268	-504	-115	-94
-226	-88	-301	-121
->
-121	-301	-88	-226
-94	-115	-504	268

-315	273	-361	-364	-317	78	63	459	-98	-60	208	-333
90	-273	357	-359	-315	-202	316	-305	270	295	282	-247
-333	369	-210	333	376	-303	-27	-311	-269	-223	-404	-438
410	24	248	296	391	-169	-78	362	434	170	-307	253
264	-230	-253	-392	46	477	-303	-379	-134	-486	-229	230
-53	412	-290	163	60	431	-319	-65	156	-288	-269	260
->
260	-269	-288	156	-65	-319	431	60	163	-290	412	-53
230	-229	-486	-134	-379	-303	477	46	-392	-253	-230	264
253	-307	170	434	362	-78	-169	391	296	248	24	410
-438	-404	-223	-269	-311	-27	-303	376	333	-210	369	-333
-247	282	295	270	-305	316	-202	-315	-359	357	-273	90
-333	208	-60	-98	459	63	78	-317	-364	-361	273	-315

-47	-15	-152	48	-26
422	171	497	-10	232
-505	-453	-347	-286	-471
48	78	50	13	62
-363	-284	-431	-108	-315
122	66	146	-28	91
234	109	309	-10	147
379	267	70	233	226
->
226	233	70	267	379
147	-10	309	109	234
91	-28	146	66	122
-315	-108	-431	-284	-363
62	13	50	78	48
-471	-286	-347	-453	-505
232	-10	497	171	422
-26	48	-152	-15	-47

-70	337	-30	234	-27	45	-139	263	177	-475	202	-370	112	253
-133	112	-4	238	121	60	52	56	339	-441	443	245	134	-281
-89	326	-33	258	5	50	-117	244	229	-518	275	-273	129	160
65	-342	36	-225	32	-40	144	-261	-162	461	-184	384	-107	-266
-73	335	-33	237	-22	47	-138	255	186	-484	214	-356	120	236
->
236	120	-356	214	-484	186	255	-138	47	-22	237	-33	335	-73
-266	-107	384	-184	461	-162	-261	144	-40	32	-225	36	-342	65
160	129	-273	275	-518	229	244	-117	50	5	258	-33	326	-89
-281	134	245	443	-441	339	56	52	60	121	238	-4	112	-133
253	112	-370	202	-475	177	263	-139	45	-27	234	-30	337	-70

164	175	227	411	246	538	162	389	381	42	342	223	202
208	171	240	635	148	392	189	356	170	37	342	290	235
269	358	423	654	512	355	194	334	320	39	342	333	329
->
329	333	342	39	320	334	194	355	512	654	423	358	269
235	290	342	37	170	356	189	392	148	635	240	171	208
202	223	342	42	381	389	162	538	246	411	227	175	164

-174	598
-130	327
-99	136
-120	263
-121	270
-82	29
-130	324
-122	277
->
277	-122
324	-130
29	-82
270	-121
263	-120
136	-99
327	-130
598	-174

48	380	23	5	62	30	41	3	5
59	221	93	14	80	84	32	9	4
23	480	30	2	30	7	22	0	2
37	29	2	14	40	275	27	163	8
53	227	54	53	67	108	21	6	6
24	0	47	287	89	114	0	34	0
52	1	80	173	180	88	2	19	1
43	381	22	9	50	46	35	4	6
50	11	5	107	83	254	10	69	6
87	106	133	10	165	53	31	8	3
->
3	8	31	53	165	10	133	106	87
6	69	10	254	83	107	5	11	50
6	4	35	46	50	9	22	381	43
1	19	2	88	180	173	80	1	52
0	34	0	114	89	287	47	0	24
6	6	21	108	67	53	54	227	53
8	163	27	275	40	14	2	29	37
2	0	22	7	30	2	30	480	23
4	9	32	84	80	14	93	221	59
5	3	41	30	62	5	23	380	48

249	199	172	-207
-508	-414	-266	-501
274	232	35	-392
124	-348	-317	-445
265	487	224	526
80	-207	-301	148
505	313	92	-473
276	131	270	100
37	113	334	-56
->
-56	334	113	37
100	270	131	276
-473	92	313	505
148	-301	-207	80
526	224	487	265
-445	-317	-348	124
-392	35	232	274
-501	-266	-414	-508
-207	172	199	249

478	626	329
243	-506	173
-558	-563	-355
150	-655	82
-222	-224	-292
386	593	417
-255	424	-459
291	-617	64
398	-60	336
202	-288	10
-502	-558	-367
-170	471	-408
->
-408	471	-170
-367	-558	-502
10	-288	202
336	-60	398
64	-617	291
-459	424	-255
417	593	386
-292	-224	-222
82	-655	150
-355	-563	-558
173	-506	243
329	626	478
---
284	423	-484	114
287	36	-90	335
-214	-548	619	33
->
284	423
287	36
-214	-548

167	-109	40
-16	-470	157
-145	232	76
-260	320	-72
->
167	-109
-16	-470
-145	232

209	152	433
200	-22	273
-109	-87	306
411	-516	50
->
209	152
200	-22
-109	-87

26	-499	-55	616
16	202	-151	312
29	210	5	-24
96	-146	-55	-589
51	334	14	-522
->
26	-499
16	202
29	210

63	20	18
-132	259	-296
446	406	-588
->
63	20
-132	259
446	406

-66	109	-631	191
-138	334	-452	-257
-66	455	-424	-271
-48	133	344	-257
->
-66	109
-138	334
-66	455

-502	-120	198	-26	-110
-641	-35	116	-37	24
-163	261	325	251	63
102	400	-49	20	-345
->
-502	-120
-641	-35
-163	261
---
56	123	281	-631	-334	220	401
392	-36	270	-354	-95	-5	367
374	-7	291	-366	-82	-7	356
329	64	189	-347	-181	-6	414
374	-9	291	-369	-86	-10	356
353	0	291	-387	-99	8	361
379	-5	286	-368	-88	-11	359
338	46	150	-331	-172	-6	437
->
338	379	353	374	329	374	392	56
46	-5	0	-9	64	-7	-36	123
150	286	291	291	189	291	270	281
-331	-368	-387	-369	-347	-366	-354	-631
-172	-88	-99	-86	-181	-82	-95	-334
-6	-11	8	-10	-6	-7	-5	220
437	359	361	356	414	356	367	401

-102	240	388
219	-326	131
26	-77	133
-29	-513	364
474	267	178
188	-143	409
189	422	99
254	-286	204
585	-68	78
->
585	254	189	188	474	-29	26	219	-102
-68	-286	422	-143	267	-513	-77	-326	240
78	204	99	409	178	364	133	131	388

287	108	-23	162	-15	-266	329
-144	-153	57	-274	-406	-266	-89
-22	13	114	-100	247	-266	170
51	-188	84	498	-139	-266	-189
203	254	-277	60	171	-266	314
48	-188	85	507	-137	-266	-191
-102	-61	369	-312	-161	-266	29
-123	-52	204	-16	-38	-266	-252
145	86	26	-55	-117	-266	360
->
145	-123	-102	48	203	51	-22	-144	287
86	-52	-61	-188	254	-188	13	-153	108
26	204	369	85	-277	84	114	57	-23
-55	-16	-312	507	60	498	-100	-274	162
-117	-38	-161	-137	171	-139	247	-406	-15
-266	-266	-266	-266	-266	-266	-266	-266	-266
360	-252	29	-191	314	-189	170	-89	329

8	-13	-40
-466	-193	119
-84	-91	10
-251	-179	142
->
-251	-84	-466	8
-179	-91	-193	-13
142	10	119	-40

-307	49
454	-64
-474	81
-3	-13
-344	59
-61	3
201	-37
82	-19
-244	31
-436	79
571	-73
->
571	-436	-244	82	201	-61	-344	-3	-474	454	-307
-73	79	31	-19	-37	3	59	-13	81	-64	49

71	-378	60	-57	167	-209	268	191	-233
-138	100	-4	-89	199	-49	-218	-97	105
-315	580	-43	95	482	-575	-429	-531	603
-27	-231	43	5	310	-511	213	-160	5
-168	409	-69	23	36	112	-295	-225	357
137	259	-222	-118	-417	492	-145	57	236
-104	-15	26	-165	108	121	-177	21	-83
->
-104	137	-168	-27	-315	-138	71
-15	259	409	-231	580	100	-378
26	-222	-69	43	-43	-4	60
-165	-118	23	5	95	-89	-57
108	-417	36	310	482	199	167
121	492	112	-511	-575	-49	-209
-177	-145	-295	213	-429	-218	268
21	57	-225	-160	-531	-97	191
-83	236	357	5	603	105	-233

-256	-122	363	-90	-171	140
-21	69	310	-248	-55	104
176	-53	-494	-18	214	-196
-108	-21	52	24	-1	-52
-135	201	-143	-2	22	-136
-222	146	-439	59	114	177
512	-341	649	114	131	-298
-263	144	423	-71	0	57
11	55	475	-154	108	261
->
11	-263	512	-222	-135	-108	176	-21	-256
55	144	-341	146	201	-21	-53	69	-122
475	423	649	-439	-143	52	-494	310	363
-154	-71	114	59	-2	24	-18	-248	-90
108	0	131	114	22	-1	214	-55	-171
261	57	-298	177	-136	-52	-196	104	140

266	-481	78	391	-49	-106	178	-118	149	146	-95	111	-490	192	-481	200
-293	-204	308	-175	403	425	175	414	233	218	369	186	-180	212	-154	-296
54	197	559	385	85	7	490	-16	478	518	457	539	159	561	128	42
->
54	-293	266
197	-204	-481
559	308	78
385	-175	391
85	403	-49
7	425	-106
490	175	178
-16	414	-118
478	233	149
518	218	146
457	369	-95
539	186	111
159	-180	-490
561	212	192
128	-154	-481
42	-296	200

-64	-26	354	-30	217
226	-185	-6	-239	-144
-243	-200	17	431	-220
281	128	-203	153	287
483	-117	-77	-203	-18
73	221	-296	9	99
40	292	-330	-31	71
-22	-20	323	-65	186
23	305	-318	-32	61
-32	-12	287	-36	183
-33	-12	281	-34	184
->
-33	-32	23	-22	40	73	483	281	-243	226	-64
-12	-12	305	-20	292	221	-117	128	-200	-185	-26
281	287	-318	323	-330	-296	-77	-203	17	-6	354
-34	-36	-32	-65	-31	9	-203	153	431	-239	-30
184	183	61	186	71	99	-18	287	-220	-144	217
